(in the rows, 128 means zero)
Rotation paths and how fast each direction turns (degrees a step):
Each turn is a multiple of 5 degrees from 10 to 175, or 0.
Each row of a path follows its step; steps can be skipped.

step 1: 115 103 147 153 117 96 135 122 128 127 129 141 140 137 124 163 89 135
 132 68 129 125 159 183 143 122 151 125 144 161 130 139 119 162 139 136
 119 120 150 129 111 141 158 139 153 104 123 142 128 121 138 137
step 2: 121 113 135 96 136 139 133 75 112 144 110 104 151 87 129 96 125 130 101
 139 123 115 126 106 136 117 132 148 126 155 128 96 123 98 136 142 120
 129 141 150 110 89 116 120 120 132 67 156 133 128 143 119
step 3: 99 149 108 174 176 143 98 152 154 111 132 157 130 126 128 122 136 114
 150 103 130 112 129 111 142 133 113 92 146 124 109 123 132 105 165 133
 127 107 147 114 121 147 165 129 134 143 105 119 136 108 117 93
step 6: 120 119 166 139 129 127 122 120 136 162 136 101 123 124 119 112 116 132
 102 129 112 121 110 93 132 165 151 151 112 141 126 87 109 125 147 117
 110 132 104 140 131 62 99 112 107 127 157 146 132 100 112 118
step 9: 102 125 109 112 101 137 121 122 141 122 155 133 135 158 98 107 118 137
 175 108 144 122 115 154 146 126 145 129 124 113 145 161 93 110 98 102
 151 168 127 98 121 132 147 96 127 146 127 115 86 136 134 137
step 13: 136 138 140 109 114 145 146 118 118 105 155 132 124 149 114 136 131 94
 135 105 128 122 124 167 155 117 131 136 110 121 154 150 146 106 139 116
 155 151 121 146 113 132 110 102 127 127 120 118 130 138 212 158
step 14: 159 100 122 131 132 140 104 159 109 142 100 159 161 127 127 133 119 129
 93 142 115 97 123 124 83 123 156 131 161 108 117 124 128 145 153 111
 106 144 112 150 105 131 147 87 121 121 111 145 153 149 111 141
step 21: 126 106 121 116 124 164 132 84 130 116 137 138 123 106 102 117 167 146
 167 109 135 105 142 144 130 126 113 151 124 153 132 102 133 77 135 162
 106 121 150 145 142 131 159 128 156 145 129 97 137 125 130 104
step 23: 126 159 110 107 132 74 145 117 108 139 154 128 88 100 128 107 131 149
 143 128 122 153 130 109 121 128 152 124 155 147 117 97 108 142 136 127
 140 121 180 147 155 152 109 109 132 128 124 123 112 89 115 124
step 25: 115 123 119 136 104 161 96 145 140 132 149 114 141 135 99 127 149 130
 156 134 93 124 106 133 125 129 144 170 122 130 160 81 146 119 110 133
 122 138 107 164 144 133 118 102 152 141 125 119 126 78 133 97
Speeds:
127 130 135 124 127 125 120 129 119 130 122 135 124 125 124 135 128 129
 126 126 136 126 124 135 137 140 121 121 130 128 134 121 126 125 143 130
 123 123 132 126 128 130 131 134 135 125 146 134 134 128 127 129 -> 160
136 128 123 129 133 135 121 124 131 106 131 128 122 121 122 123 129 129
 127 126 138 131 127 123 123 129 121 120 124 128 133 127 137 127 124 130
 134 133 119 128 123 128 132 135 131 134 129 124 136 118 134 125 -> 80
139 121 122 128 128 126 126 131 133 133 141 123 129 133 129 128 137 117
 130 129 135 132 125 128 142 123 127 134 137 132 124 120 130 132 124 128
 135 124 127 121 131 140 128 142 128 129 130 128 129 135 126 131 -> 90
138 124 124 135 126 135 132 139 131 124 128 136 137 129 128 129 131 129
 132 135 126 120 118 121 129 126 126 130 119 136 122 128 127 117 139 128
 126 137 133 124 138 125 124 128 127 122 124 136 136 119 125 130 -> 95
133 128 129 120 127 133 126 127 126 127 121 124 133 135 123 133 124 123
 122 131 132 127 117 130 128 131 138 125 130 123 134 144 135 133 129 118
 132 130 130 127 143 130 119 124 129 135 131 115 135 133 125 127 -> 20
130 128 136 118 132 127 136 136 131 128 124 139 125 129 131 132 131 133
 133 130 116 130 137 131 129 129 120 132 129 135 137 133 136 127 124 132
 143 122 124 112 129 130 125 124 136 133 130 130 127 124 123 124 -> 90
135 125 132 125 134 130 130 118 126 132 125 130 123 123 127 133 131 121
 134 132 126 131 126 128 136 128 112 130 112 121 132 135 127 128 123 128
 123 121 128 141 129 133 126 128 132 122 114 130 134 135 127 133 -> 130
126 128 129 126 118 122 132 124 145 126 131 126 138 125 136 128 127 119
 129 133 122 127 140 129 132 131 123 117 130 124 128 132 123 126 137 116
 132 136 127 136 124 131 133 132 139 129 130 123 129 124 123 128 -> 175
